In the data rows, 128 means zero.
Each row below has a hidden score, from 0 to 15, with 7 about the middle. What is it?
[109 161 177 170 114 112 134 114] -> 13
[ 96 133 157 124 160 145 126  86] -> 5
[144 151 138  56 109  82 130 138] -> 7
[ 78 144 138 105 166 138 118  98] -> 4
[172 115 101 142 123 122 179 128] -> 9
[125 183 123 123  96 121 145 160] -> 8
[ 87 165 199 134 208  79  71  58] -> 14
[171 146  79  95 114 115 105 161] -> 6
[129 102 117 164 143 177 140 124] -> 4
[176 100 113  97 136 122 128 122] -> 5
[145 105 117 178 119 131 142 129] -> 11
[ 55 158 184 140 144 130 156  96] -> 8
[186 104 120 216 122 126 119 100] -> 15
[130 131  61  99 119  94  89 169] -> 9
[140 163  85  65 104 134 113 187] -> 1
[ 84 104 134 156 164 114  93 100] -> 12
[ 78 153 146 157 102 148 144 115] -> 7
[108 139 151 156 174 122  68  98] -> 11
[100 140 165 136 168 123 122 109] -> 9
[138 100  69  45 152 118 137 136] -> 1
[184 178 144 120 148 123 113 138] -> 7
[130 146 126 141 143 109 143 118] -> 11
[ 87 144 189 159 160 130 105  77] -> 10
[154 105 132 140 104 134 159 138] -> 8
[115 126 127 149 130 157 165 169] -> 5
[159 133 105  56 110  87 100 164] -> 6
[129 147 146 178 118 167 110 119] -> 7
[ 89 146 144 154 143 108 123 119] -> 12
[138 100 101 154  94 159 170 166] -> 6
[154 194 161 168 160 106 112  74] -> 14
[139 113 120 112  89 126 131 114] -> 6
[123 122  93  97 104 171 204 157] -> 0
[100  98 108 117 124 126 168 148] -> 7
[128  91 163 192 153 109 104  94] -> 15
[152 152 150 129 116 148  71 114] -> 5
[ 89 140 146 145 178 102  71  86] -> 12
[ 68  86 128 122  98 162 177 128] -> 2
[125 149 146 175 115 118 104  96] -> 13
[121 105 110  85 139 142 170 124] -> 1
[122 130 105 147 114 148 199 163] -> 6
[ 98 130  95 128 128 131  86 122] -> 7
[ 44 138 172 146 153 166 119  47] -> 4
[ 87 178 116 139  86 156 132 139] -> 5
[106 105 135 144  81 106 144 152] -> 12
[114 148 117 122 105 104 164 142] -> 10
[ 72 176 177 150 161 130 142 104] -> 9
[183 179 141 128 147  87 104 140] -> 13
[ 94 140 126 134 118 130 134 124] -> 8
[142 159 111 101 130 129 140 126] -> 5
[148 190 144 124  94 102 133 158] -> 10
[135 123  79 131 105  69 102 154] -> 15
[118 104 108  95 119 106 104 162] -> 7
[106  64 101 115 112 156 110 135] -> 2
[114 169 139 157 100 148 120 100] -> 7
[141 120 124 124 137 108 110 117] -> 10
[152 131 117  69 141 108 104 131] -> 4
[152  68  97  85  78  87 102 164] -> 9
[ 64 152 142 147 151 165 146 128] -> 4
[180 120  85  72 105 100 112 168] -> 6
[120  96  90 152  96 111 105 123] -> 12
[114 132 111 140 109 184 207 136] -> 1
[141 150 113 103 118 114 119 179] -> 7
[120 142 144 122 176 108 105  91] -> 9
[162 107 121 125 129 129 128 119] -> 7
[143 173 169 132 166 128  91 115] -> 8
[132 120 136 133 139 104 109 117] -> 11
[174 120 143 115 112 133 128 132] -> 5
[152 169 108  99  89 126 107 185] -> 5
[108 125 110  99 119 124 145 161] -> 5
[170  71 152 146 109 154 112  81] -> 6
[ 92 102 148 129 190  92  84  58] -> 12
[ 94 125 131 172 170  92  78  81] -> 15
[149  78 143 185  98 108  93 123] -> 15
[120 102 137 141 149 134 139  74] -> 8
[ 87 116 168 164 160 194 110 107] -> 2
[127 134 134 124 112  56 159 137] -> 15
[123 183 157 168 168 148 126 100] -> 8
[ 92 165 156 134 142 135 110 117] -> 7
[ 68 134 181 159 165 137 129  91] -> 9
[128 132 103 151 114 148 187 150] -> 7
[165  64 116 129 125 130 176 141] -> 7
[ 84 116 168 185 100  98  96 115] -> 15
[114  93 130 131 152 124 169 124] -> 8
[115 170 150 117  98 112 120 142] -> 8
[140 105  85 169 119 111 149 134] -> 13
[129 109  97 147  37 164 173 136] -> 4
[147 154 135 149 176 135 139 118] -> 8
[ 72 100 111 168 123 128 135 149] -> 11
[ 92 135 194 160 208 168 104  89] -> 5
[109 113 130 176 143  45 109  96] -> 15
[ 72 152 175 156 143 171 107  86] -> 4
[151 186 149 138 160 145 116  94] -> 6
[168 104 134 140 104 114 120 124] -> 10
[162  96 111 129  86 182 203 168] -> 0
[154 166 149 193 129 169 140 128] -> 8
[131 162  90  38 131 131  98 163] -> 0
[135 148 110 154 130 183 192 150] -> 2
[102 159 175 150 148 123 139  83] -> 10
[114  91 140 136 119 182 139 133] -> 1
[ 98  86 110 133 119  82 139 124] -> 14
[121 138 128 164 102 153 156 136] -> 7
[125 142  90  99 107  79 158 129] -> 11
[ 84 141 115 112 182 160 112 106] -> 2
[ 94 145 136 163 123 154 165 175] -> 7
[150  81  97  76 130 167 125 139] -> 0
[ 94  96  99 129 112  76 130 119] -> 14
[118  98  82 168 116 109 109 159] -> 13
[174 174 147 144 162 128  84 100] -> 9
[123 130 147  61 135  65 105 145] -> 9
[136 192 161 101 124  69  98 148] -> 13
[127 169  61  38  96 155 132 186] -> 0
[143 139 133 131 105 162 172 163] -> 3
[144 133  95 135  96  92  86 163] -> 13
[118 163 146 107 137 124 107 102] -> 6
[117 134  88 126 122 163 157 181] -> 2
[108 152 145 120 135 136 184 115] -> 5
[137 126 131 194  94  94  71 119] -> 15
[ 78 138 136 103 180 169 124  98] -> 0
[ 55 102 138 119  55 151 174 140] -> 3
[149  96 105  99 138  72 150 124] -> 12
[177 174 142 116 142 114 118 140] -> 8
[149 151 113 162 162 131 146 130] -> 10
[145 140  93  85 110  96 125 186] -> 8
[122  78  93 142 100 135 140 154] -> 8
[129 109 105 112 122 131 158 158] -> 5
[157 119 124 125  84 143 152 140] -> 5
[118 115 140 142 112 168 131 143] -> 3
[150 134 138 153 119 154 147 133] -> 6
[118  86 108 169 143 138 107 100] -> 10
[156 122  73  76  44 155 158 190] -> 0
[108 132 133 108  71 152 135 141] -> 2
[126 147 135 107 123  90 124 131] -> 10
[159 116 128  61 135  69 131 127] -> 9
[ 96 157 166 126 169 134 135  77] -> 6
[152 170 126  87 136  76 102 124] -> 10
[106 141 141 194 102  96  91 119] -> 15
[132  64 143 163 119 100 116 111] -> 14
[133 159 151 120  86 131 150 121] -> 6
[181  93 119 126  64 132 144 144] -> 7
[128 123 111 117  81 173 129 170] -> 0
[109 110 117 117 182 111 131 118] -> 8
[175  59 105  65 109 118 167 144] -> 3
[115 157 168 132 214 160 100  86] -> 3
[210 100 134 141 118 167 132 129] -> 3
[169  68  85 105  68 121  84 172] -> 6
[ 72 147 162 157 155 186 125  86] -> 2
[138 123 135 144 132 112 125 134] -> 11
[ 87  86 126 137  78 136 119 141] -> 7
[ 64 136 182 140 147 128 126  98] -> 8
[132 156 105 101  96 138 131 186] -> 3
[ 78 144 171 135 154 136 140 111] -> 7
[120 172 135 175 129 179 171 123] -> 5
[193  91  93 165 125 206 184 165] -> 0
[133 118  52  79  86 100  98 167] -> 6
[182 137 156 156 141 150 128  94] -> 7
[142  96 137 108  89  96 177 147] -> 10
[109 136 103 126 129 133 169 142] -> 6
[108 115 137 126 129 171 140 127] -> 1
[100 162 197 136 206  65  98  41] -> 15
[117 126 107 140  94 194 196 167] -> 0
[147 137 123 148 152  69  91 106] -> 15
[138 123  90 105 120 115 102 156] -> 7
[ 72  78 120 134 124 193 168 137] -> 0
[176  55  99 162 112 129 153 153] -> 10
[142 154 163 150 161 150 107 122] -> 6
[138  89 127 153  71 112 153 142] -> 12
[184  93 117 209 100 132 123 114] -> 14
[106 107 143 168 127  87  96  96] -> 15
[120 154 171 138 220 167 110  83] -> 3
[ 72 150 161 116 144 140 134 107] -> 5
[167 174 143 137 155 145  68 117] -> 6
[ 98 125 138 168 152 122  75 100] -> 12
[ 78 138 192 137 211 129  91  67] -> 8
[ 44 134 157 143 175 139 137  91] -> 7
[134 120 148 133 149 154 124 107] -> 4
[120 160 155  85 125  82  89 159] -> 9
[164  44 119 120  78  98 104 165] -> 10
[ 96 165 195 112 212 102  98  71] -> 9
[ 50 149 139 143 158 177 144 124] -> 2
[123 138 111  90  91 180 107 162] -> 0
[157 187 101  76 109  79 123 165] -> 9
[127 102  97  95 144  90 167 124] -> 9
[126 105  90 128 131 121 140 143] -> 8
[186 109 127 153  96 146 179 152] -> 7
[ 94 128 166 166 180  61  71  77] -> 15
[ 87 139  97 123 110 184 170 181] -> 0
[150 140  61 101 107 122  71 165] -> 6
[128 169 135 119 143 123 177 119] -> 7
[128 166 180 141 160 128 136  89] -> 8
[136 146  85 141 122  92 119 109] -> 13
[202 122  88  56  86 131 122 173] -> 0
[128 140 137 125 132 134 161 151] -> 6
[168 116 139 146 125 121 166 129] -> 10
[ 89 143 154 157 161  98  91  74] -> 14
[ 94 128 170  99 186 155  71  71] -> 1
[128 119  85 126 100 108  89 170] -> 10
[106 141 119 116 179 126 102  86] -> 6
[117 138 101  90 130 143 139 176] -> 2
[ 84 163 209 162 182  96  91  86] -> 15
[106 156 193 170 167 145 120 114] -> 9
[141  98  73  51 155 129 138 159] -> 0
[145 102 132 146 110 150 179 157] -> 6
[ 92 124 136 135 153 175 100  91] -> 2
[144 138 128  65 142 109  84 115] -> 4
[127  89 140 172  75 106  84 124] -> 14
[ 87 135 103  92  91 183 207 152] -> 0
[112 118  85 124 100 132 110 167] -> 6
[106 168 150 149 175  79  71  67] -> 15
[100 170 193 151 212 147 126  53] -> 7
[139 152 113 133 118  94 110 104] -> 12
[137 129 152 108 129 148 162 135] -> 3
[179 147 126 174 123 164 177 140] -> 7
[152 131 140 154 136 127 146 127] -> 10
[167 139 121 126  89 137 137 181] -> 6
[ 94 150 214 140 181 117  68 102] -> 10
[ 92  68  88 141 125 114 151 134] -> 10
[177  96 119 142 124 119 136 106] -> 10
[148 152 147 141 114  98  98 143] -> 12
[106  93 146 141 114 160 141 135] -> 4
[138 173 152 133 148 122 162 112] -> 9
[122 109 105  31 120  79 158 140] -> 5
[142 188 157 113 129  76 107 137] -> 13
[171 113 147 174  98 147 107 118] -> 9
[ 98 119 125  92 171 122 118 136] -> 5
[147 110  57 110 123 136 149 146] -> 5
[148 122 124 120 125 147 146 124] -> 4
[175 110  85  87 123 148 171 141] -> 1
[174 158  93  90 109 130 120 181] -> 4
[162 119  93 131  98 134 145 147] -> 7
[ 92 119  82 117 139 170 170 157] -> 1
[ 75  78 168 169 150 140  55  53] -> 9
[167 138  79 103 105  90 107 162] -> 10
[ 55 110 103  65  91 176 168 131] -> 0
[120 162  88 108 115 171 160 168] -> 0
[147 161 191 169 157 112 130 117] -> 13
[147  44 113 128  84 143 133 126] -> 5
[111 107 133 133 165 114 120 139] -> 10
[143 120 144 125 116 147 196 160] -> 4
[133 113  66  90 123 100  89 164] -> 7
[139 195 154 113 124  90 110 132] -> 11
[112 120 105 120 119 161 196 159] -> 2
[126 146 165 156 104 151 102 126] -> 7
[200 125 144 167 123 165 142 136] -> 6
[112 163 136  92  96 130 148 172] -> 4
[112 137 150 175 110 123  86  74] -> 12
[140 128 136  82 166  82  98 133] -> 9
[145 112  52 123 100  82  91 160] -> 13
[159 152 110 119 104 104 105 177] -> 10
[165 130 157 164  78 152 100  98] -> 7
[154 129 147 154 102 136  78 117] -> 9
[159  91 121 175 116  96 110 114] -> 15
[122 126 143 135 165 141 154 112] -> 6
[190 120 110 149 102 160 190 151] -> 5
[146 154  93  97 102 137 131 192] -> 3
[120 167 126 123  71 130 118 186] -> 7
[127 177 198 165 210 130 109  71] -> 10
[152 158 115  90 129  92 137 156] -> 9
[122 142 154 170 174 127 116  94] -> 11
[203  93 119 140  86 121 176 151] -> 9
[155 102 113 174 116 102  98 100] -> 15
[139 107 152 151 135 154  98  91] -> 6
[165 170 119 107  94 123 118 190] -> 6
[156 128 128 125 128 158 147 128] -> 3
[158 116 171 160 153 108 124  91] -> 13
[ 78 154 206 146 212 112 115  34] -> 11
[143  98  85  97  81 152 164 181] -> 1
[183 115 115 124 112 112 110  94] -> 9
[178  49  85  92 140 158 159 149] -> 0
[109  75  97 143 132 112 133 145] -> 11
[ 68 159 204 155 202 121 105  74] -> 11
[ 72 138 160 169 162 148 141 102] -> 8
[ 75 164 101 156 115 124 133 130] -> 10
[200 116 151 173 115 164 139 139] -> 7
[136 192 152 105 124  31 105 128] -> 15
[186 116 144 154 105 139 185 156] -> 8
[145 146 136 101 112 148  86 118] -> 2
[ 81 134 197 144 185 171  93  58] -> 3
[125  96 162  90 167 152  81  86] -> 1
[ 87 116 110  79  75 197 157 144] -> 0
[166 144 131 159 107 119 173 149] -> 11
[134 115 186 119 185 109  98  96] -> 9
[143  96 110  85 144 135 136 158] -> 2
[159 126 128 107 104 117 168 150] -> 7
[ 87 104 151 132 137 150 150 114] -> 5
[ 55 141 173 141 170 117 139  71] -> 10
[122 133  99 115 130 166 105 114] -> 1
[180 100 120  82 130 100 100 173] -> 7
[138 116 121  79 104 129 134 124] -> 3
[127 128 135 156 168 193 154 140] -> 1
[173 116 110  97  86 115 151 175] -> 6
[139 178 160 128 162 129 122  94] -> 7
[138 143 107 167 127 177 190 160] -> 4
[142 179 126  76 128  98  59 164] -> 6
[141  59  99 159  94 130 120 135] -> 10
[112  75  82 150 145 153 128 136] -> 6
[140 122 113  90 129  39 149 118] -> 15
[155 152 135 128 109 117 122 177] -> 9
[173  68 156 149 102 149 109 122] -> 6
[168  78  97  76  94 129 170 162] -> 2
[120 110 190 154 182 169  71  41] -> 4
[121 131 116  87 175 128 104  96] -> 3
[100 116 119 179 138  82  93  81] -> 15
[102 124  69  65 138 186 172 158] -> 0
[163 129 130 130 105 152 173 163] -> 4
